Each named turn below is shown by a few rows before and after it. Which turns, in which order, take the first row of each later pair to the second? The first pair is answered.
turn M:
[  5  32  -7  50   6  -9 -15 -39]  ->  [  7  33  -3  50   8  -4   0 -45]
[ 12  29  15  27   6 -23  44 -16]  ->  [ 11  26  12  21   0 -40  39 -12]
[ -5  25   6  39 -19 -18  -7  -4]  ->  [ -3  24  11  46 -16  -7  -3  -8]
[-19  26  -9  17  -9  11 -10   4]  ->  [-13  24  -4  19  -4  24   2   2]
turn T:
[ 17  15  16  15  11 -25  19  13]  ->  [  8  17  20  -2  -7 -29  18  -5]
[ -4  30  -1  10 -39 -58 -23  -2]  ->  [-22  28   0  13 -47 -28 -36 -11]
[ 15  33   2  28 -26 -52  18  -4]  ->  [ -4  38  12  21 -49 -33   7 -23]
[25 -4 -5  5 39  5 29 16]  ->  [ 26  -2  -2 -16  16 -22  38   4]
turn R:
[-18  28   9  23 -13  26   6 -32]  ->  [-12  32  -2  23 -20 -30   1 -21]
[ -7 -18 -22  13   9 -41 -32  42]  ->  [ -9 -31 -12  13  28  25 -28  43]
[ 12   2 -28  28  34 -55 -14  52]  ->  [  8 -18 -15  27  63  25 -15  52]
[-17  27  -1  46 -16  38  -3 -27]  ->  [-13  38  -8  46 -31 -18  -4 -25]
Pairs:
Each pair is 2 to 3 turns apart.
[-24 -20 -10 -61 -34 -16 -37  15]  ->  [-31 -14   3 -61 -38  24 -29  -4]  R, R, R
[  3  11   4 -62 -33  10  42 -35]  ->  [  0  11 -25 -40 -38 -62   3   2]  T, R, R
[-27   6  11  19 -61 -15 -35   4]  ->  [-26   3   2  37 -47 -19 -38  16]  M, R
[ 16 -34 -29 -73  17  24   8  -3]  ->  [  0 -27 -23 -61  17  54  -7  -8]  M, R, T
[-13  28  -5  69   5  15 -36 -21]  ->  [ -1  43   3  67  -5 -10  -4 -35]  M, R
[  7 -25   6  -2  48  72  15   9]  ->  [ -9  38  21   5 -36 -25  32 -57]  R, R
[ 17  46   8  85  30  10  52 -23]  ->  [  2  56  25  30 -33 -20  57 -66]  T, T, T
[-28 -11 -11  24  17  48 -41  17]  ->  [-15   6  -8  53  32  39 -19  13]  R, T
[ -8  25  -2  25   1 -54  -4  16]  ->  [-10  12  -1 -28 -24 -55  -5   9]  R, T, T
[-20 -54   0 -46  20  83 -21   9]  ->  [ 10 -42  15 -35  37  86  38 -10]  T, T, R
[-40  21  27  16 -21  15 -37 -29]  ->  [-32  10   4  34   2 -24 -56   5]  R, T, R
[-27   4  -7  41  13  28 -45  16]  ->  [  8  11 -12  45  30 -41   1  28]  R, T, T
[-39  -5  10   5 -45  76 -23 -71]  ->  [-21  36 -13  65 -52 -58 -17 -55]  T, R, R
[-17  13 -11   5 -46 -76 -13  -8]  ->  [  1 -48 -23  -5  36  25 -30  58]  R, R
[-48  29   2  41 -10  31 -34 -12]  ->  [-16  30  18  19   7  54  30 -40]  M, M
[ -8   0 -21  39  13 -42   3   7]  ->  [-31  11 -10  27 -25 -30 -18 -19]  T, T, M
[-18  -7  23  -5 -48  26 -50 -17]  ->  [-14  15  17  29 -48 -13 -47 -19]  T, R, R
[-10 -18  13 -18  -5  50   7 -16]  ->  [  1 -22  11 -16   5  49  17  -9]  M, T
[-29   0  35  57  14  13   1  47]  ->  [-39  20  44  61 -11   1   7  21]  R, R
[  5 -20   6  24  61  51  26  32]  ->  [ 33 -26  -8  -8  49 -33  48  39]  T, M
[ -4   6  24 -32 -10  51  46 -20]  ->  [ 28  -1   9 -11  30  29  64  12]  T, T, T
[-27  39  -2  16 -39  -9   5 -38]  ->  [ -9  21 -32  33   5 -41 -21  27]  T, R, R
[  2  11 -21  20   3 -63 -10  22]  ->  [-15   7 -11  55  28  17 -26  23]  M, M, R
[ 32   3  33 -33   3  18  52 -12]  ->  [ 38   9  22 -33  -1 -33  45   2]  R, R
[ 16  -2  -7 -31   8 -38  23  -6]  ->  [ 17 -18  -8 -42  23  -6  15   6]  R, R, M
[  0 -28 -18   6  19 -34 -38  49]  ->  [ 15 -25  -7  27  51   8  -4  44]  M, R, T
[-51  -5  54 -27  -9  19  14  -5]  ->  [-67   5  48   4 -14   9 -14   2]  R, M, T
[ 20  18  14  -3 -31  27  22 -37]  ->  [ 33  14  -4 -16 -31 -42  19 -13]  M, R
[ 11  -4  25 -41  27   3  63 -35]  ->  [ -1  -6  21 -63  -2 -17  46 -35]  T, M
[ 15  -6  30  30   8  51  17 -13]  ->  [ 18  19  16  29 -24 -45  18 -17]  R, R
[ -7 -39   4 -50  -3  11 -40  40]  ->  [-24   0  23 -44 -57 -19 -26 -14]  R, R, R
[ -1  -6 -17  50  33 -13 -21  38]  ->  [-26   6   2 -18 -55 -42 -17 -17]  T, T, T
[ -7 -26  10 -59 -32  44   7 -16]  ->  [ -2 -15  -5 -56 -50 -36  -2  -5]  R, R
